One turn or mirror swaps these rows in pairs. Which row does each one swap with?
The rows were stretched afterwards, more along some directions than others.
mave: 0.047 1.504 -0.024 -0.751 0.747 1.238 -1.111 -1.342 -1.221 2.364 1.717
 -0.103 4.541 0.635 0.283 -1.491 -2.335 0.459 -0.385 -0.394 0.910
Rir: -1.806 -0.008 -2.292 0.296 -1.691 -0.959 -0.611 3.434 -3.803 3.689
 -2.812 -0.958 -0.427 2.082 0.139 -1.390 -2.485 -1.134 -2.412 -2.321
 0.405
ruk: -1.518 -2.052 -1.045 -1.565 1.419 0.280 0.493 0.673 0.416 2.538 3.772
 -0.847 -0.457 2.744 -1.389 -0.208 -0.035 0.857 1.006 -1.991 0.306
fil: 0.642 3.218 -0.867 0.888 -0.653 0.698 0.072 2.950 -6.647 0.142 1.713
 0.456 -0.767 1.359 -0.137 1.919 -3.738 -3.545 0.014 -2.021 1.682
dig: -2.107 -0.883 -0.933 2.737 1.119 2.381 -1.260 0.522 -2.105 -0.181 -0.057
 -1.828 -0.506 2.862 0.985 0.671 -1.279 2.048 -1.326 -1.240 0.168
Tuko: -1.675 1.245 -0.117 3.575 -2.167 -0.502 -0.883 0.492 -1.445 1.932 -1.239
 -1.202 2.644 0.994 0.827 -2.186 0.232 0.487 -1.750 1.625 -0.130
zib: -0.604 2.464 -0.819 0.766 -0.480 0.948 -0.365 1.950 -6.000 0.369 1.188
 0.869 -0.987 1.309 -0.262 2.752 -3.216 -4.117 0.934 -1.954 1.959
dogas: 0.259 3.223 0.647 0.155 0.890 1.226 -1.782 2.489 -0.123 2.658 -2.721
 1.358 1.438 -0.972 -2.077 -1.059 -1.657 0.431 -2.227 1.547 0.727
ledo: 1.471 -2.200 -0.978 0.917 1.261 -0.709 0.485 3.459 -3.469 1.414 1.155
 0.335 -3.760 0.550 -0.853 1.555 -0.167 -0.529 2.357 -1.283 -0.548
Gisin: 1.901 1.099 1.044 0.816 2.021 -0.567 -1.012 1.086 -2.140 0.804 -0.332
 -0.132 3.654 -2.178 -0.422 -2.659 0.180 -0.706 -1.818 1.196 1.189
popuv: 1.447 -0.572 -0.364 1.555 -1.774 0.487 0.495 4.102 -2.474 0.567 1.821
 1.221 -2.856 -2.553 -1.667 1.489 0.385 0.204 2.674 -0.534 -0.544
Rar: -2.241 3.855 0.414 0.677 -0.626 1.248 -1.214 -1.627 -0.217 0.721 -4.340
 -1.139 1.168 4.155 -0.125 -0.154 -0.510 1.306 -3.318 0.631 1.282
Fipot: 2.047 0.185 -0.155 2.662 0.943 0.907 -0.040 4.439 -2.437 0.861 2.002
 1.734 -2.689 -1.317 -1.653 1.466 -0.660 -0.446 1.592 -0.909 -0.900
pekag: -1.799 4.010 -0.626 1.241 0.647 1.218 -2.288 -1.869 0.003 1.203 -3.783
 -0.461 -0.502 3.764 -0.236 0.291 -0.844 0.559 -0.825 1.041 -0.749
Kif: 0.956 -0.239 -0.817 1.508 -0.855 1.932 1.212 4.470 -2.687 0.821 1.632
 0.722 -3.010 -1.329 -2.137 2.240 -0.733 0.476 2.889 -0.870 0.778
datab: -3.139 0.235 0.548 -0.055 2.064 0.156 -0.800 -0.085 -1.086 1.256 2.525
 -3.542 1.298 1.082 -1.239 1.291 -3.156 -1.980 -3.718 0.464 1.893
dabef: -1.561 0.111 0.655 -0.932 2.267 -0.550 0.242 1.578 -3.301 0.622 4.445
 -1.912 0.820 -1.152 -1.482 0.462 -3.251 -1.634 -2.729 1.388 1.558
nuv: -3.027 -0.037 -1.922 2.381 0.698 3.381 -1.249 0.753 -3.033 0.898 -1.182
 -2.798 -1.741 3.250 0.484 0.662 -3.546 1.656 -1.608 -0.834 0.590
sop: 1.009 1.120 1.074 1.332 0.864 -0.903 -0.448 1.007 -0.248 0.986 -1.701
 0.523 1.682 -2.452 -0.910 -2.873 0.334 0.296 -1.403 2.537 0.554
Zas: -1.460 -2.406 -0.785 -1.632 1.217 -0.763 0.246 0.551 -0.220 2.984 4.296
 -0.351 -0.717 2.471 -1.284 0.184 -0.487 1.004 1.067 -1.402 0.112
Mulik: -1.758 -2.139 -0.510 0.245 1.579 0.156 -0.807 1.018 0.035 4.178 2.672
 0.214 -0.218 2.797 -0.931 -0.425 -1.107 1.372 -0.049 -0.670 -0.226
fevot: -2.402 -0.189 0.901 -1.090 1.316 -1.467 -0.283 0.454 -0.936 -0.075 2.346
 -2.978 1.183 0.775 -0.716 -0.060 -2.265 -1.759 -4.304 0.149 2.190
giz: -0.249 2.580 -1.663 0.478 0.189 0.645 1.288 3.350 -6.084 0.578 1.812
 0.571 -1.772 1.078 -0.863 2.674 -3.127 -3.665 1.271 -2.057 2.168
lani: -2.131 -0.228 1.835 -0.947 1.676 -0.822 -0.629 0.301 -2.159 -0.077 4.319
 -1.644 1.061 -0.506 -1.615 0.191 -2.384 -1.886 -3.074 0.837 0.966
ziti: -0.493 1.764 -0.314 0.777 0.521 -0.594 -3.306 1.630 1.504 1.652 -3.938
 0.580 2.443 0.032 -1.241 -1.745 -0.561 0.713 -3.196 0.639 1.172
fum: -4.288 -1.105 -3.563 2.038 -2.135 -0.836 -0.985 2.076 -0.885 2.392
 -4.884 -2.210 -0.787 3.965 1.352 -0.012 -1.708 -0.325 -2.246 -2.169
 0.365
lupo: 1.050 -0.906 -2.393 1.329 -0.462 0.790 0.669 4.732 -4.964 1.111 0.149
 0.961 -4.419 -0.995 -1.108 1.666 -1.518 -1.067 2.349 -0.473 -0.082
sinit: -0.510 1.078 -0.393 -0.593 0.667 0.956 -0.343 -1.051 -0.916 1.771 2.108
 0.038 5.012 0.153 0.453 -1.790 -1.419 -0.350 -0.801 -0.792 1.463
Zute: -2.128 4.323 0.521 0.615 0.343 3.111 -0.289 -2.279 -0.003 0.426 -2.850
 -1.135 0.557 4.206 -0.939 0.153 -0.957 0.593 -2.497 0.407 0.132
Dozo: -0.436 0.328 0.938 2.597 -1.600 -0.846 -0.038 1.276 -2.361 2.932 -0.369
 -0.986 2.128 -0.282 1.029 -2.631 -0.226 -0.563 -1.556 0.978 0.620
muru: -2.013 2.825 1.021 0.462 0.927 1.370 -1.525 -2.668 1.277 0.101 -3.389
 -0.950 1.824 4.598 -0.013 0.301 0.639 1.252 -3.127 -0.159 0.988
zila: -1.302 2.445 -1.753 0.814 0.125 -0.199 -2.212 0.903 0.701 3.343 -2.785
 0.594 1.803 -1.317 -1.144 -0.616 -1.081 0.405 -1.694 1.703 1.311
Gofa: -2.814 -0.472 -0.888 3.154 0.106 2.519 -1.472 -0.221 -1.715 1.685 0.003
 -2.409 -0.371 1.700 0.933 -1.383 -2.625 1.824 -1.851 -0.068 -0.385
bova: 1.588 0.101 0.699 1.775 -0.588 1.900 0.601 3.353 -2.332 0.408 2.863
 1.244 -2.437 -0.555 -3.397 2.713 -0.298 0.204 3.003 -0.296 -0.066
Gekuv: -1.788 3.355 -1.243 0.683 0.214 1.705 -1.287 -2.383 -0.909 0.814 -3.938
 -0.793 -0.261 3.537 -0.128 1.436 -0.930 1.058 -1.676 0.895 0.377
Lizo: -2.745 4.065 -0.822 -0.482 -1.527 2.316 -0.978 -2.416 -0.365 1.702
 -3.792 -1.092 0.137 4.392 -0.986 0.278 -1.356 -0.109 -2.741 -0.774
 0.648
Zalu: 0.105 1.961 0.128 0.790 -0.389 -0.737 -2.921 2.168 0.155 2.757 -4.093
 1.066 1.669 -1.512 -0.737 -1.526 -0.416 0.269 -2.276 1.284 1.473
dogi: -1.918 0.352 1.700 -0.480 1.426 -0.492 -0.588 0.770 -1.770 0.496 3.714
 -2.856 1.608 -0.384 -1.578 -0.727 -2.781 -1.439 -3.993 0.514 1.284
Kuv: -2.892 -1.301 -2.643 2.372 0.453 2.298 -0.937 0.340 -2.737 -0.909 1.267
 -3.617 -1.602 0.741 0.468 1.648 -1.954 1.062 0.224 -0.184 0.170
Pil: -0.159 3.755 -1.622 1.103 -0.012 1.663 -0.070 2.714 -6.449 1.526 1.952
 0.071 -1.045 2.311 -1.776 2.749 -3.872 -3.286 0.842 -2.507 0.917
fere: -0.489 2.520 0.404 0.738 1.184 1.632 -2.392 1.711 0.748 1.837 -3.716
 0.816 2.023 0.251 -2.052 -0.367 -1.882 -0.663 -2.675 0.403 1.137
letid: -2.600 -1.581 -2.208 3.660 1.718 1.809 -0.204 0.494 -1.086 -0.041 0.296
 -2.423 -1.515 1.259 0.665 -0.524 -0.014 2.289 -0.432 -0.048 -0.378
Gom: 1.302 -0.590 0.019 1.912 -1.508 0.953 0.597 2.430 -1.119 -0.760 2.215
 1.022 -2.527 -0.828 -1.422 3.260 0.602 0.064 2.884 -0.403 -0.059
Didin: -2.929 -0.554 -1.688 3.059 0.349 2.735 -0.629 1.794 -2.580 0.165 -0.927
 -2.243 -1.709 2.508 1.314 0.394 -2.293 1.391 -1.632 -1.153 -0.069
Dasid: -0.097 -1.093 -2.421 1.622 -1.110 0.557 1.372 3.379 -1.912 1.140 3.558
 0.482 -3.298 -2.081 -2.073 2.510 0.121 0.682 3.448 -0.502 -0.233
Vobe: -0.185 3.908 -1.250 0.273 -1.051 1.410 -0.609 2.618 -6.249 1.471 0.014
 0.279 -1.530 2.393 -0.617 3.025 -4.350 -4.260 0.172 -2.565 1.957
Zem: -0.826 1.355 -0.124 -0.856 -0.286 1.241 0.511 -1.447 -0.074 1.112 1.420
 -0.007 5.182 0.911 -0.701 -1.003 -0.468 -0.242 -1.205 -1.665 1.913
dize: 0.285 1.824 0.279 -0.422 0.158 -0.529 -1.526 0.923 0.078 0.780 -1.801
 -0.325 2.124 -1.057 -2.186 0.699 -0.131 -0.337 -2.673 0.569 3.117
rusef: 0.059 -1.699 -1.526 2.353 -0.463 -1.169 0.140 4.775 -3.805 0.228 0.594
 1.895 -3.138 -0.630 -1.698 2.996 0.348 -1.446 1.650 -0.071 -0.157
Dasa: -0.595 -0.295 0.823 3.341 0.416 -2.172 -0.955 1.350 0.476 -0.160 -2.297
 0.979 2.863 -2.022 -0.116 -0.910 1.720 -0.918 -1.661 2.059 1.406

Swapped with lani: zib
Swapped with letid: Gekuv
Swapped with Dozo: Rir
Swapped with lupo: sop
Swapped with giz: dabef
Swapped with Tuko: fum
Swapped with sinit: Zas
Swapped with dogi: Vobe
Swapped with rusef: Dasa
Swapped with datab: Pil

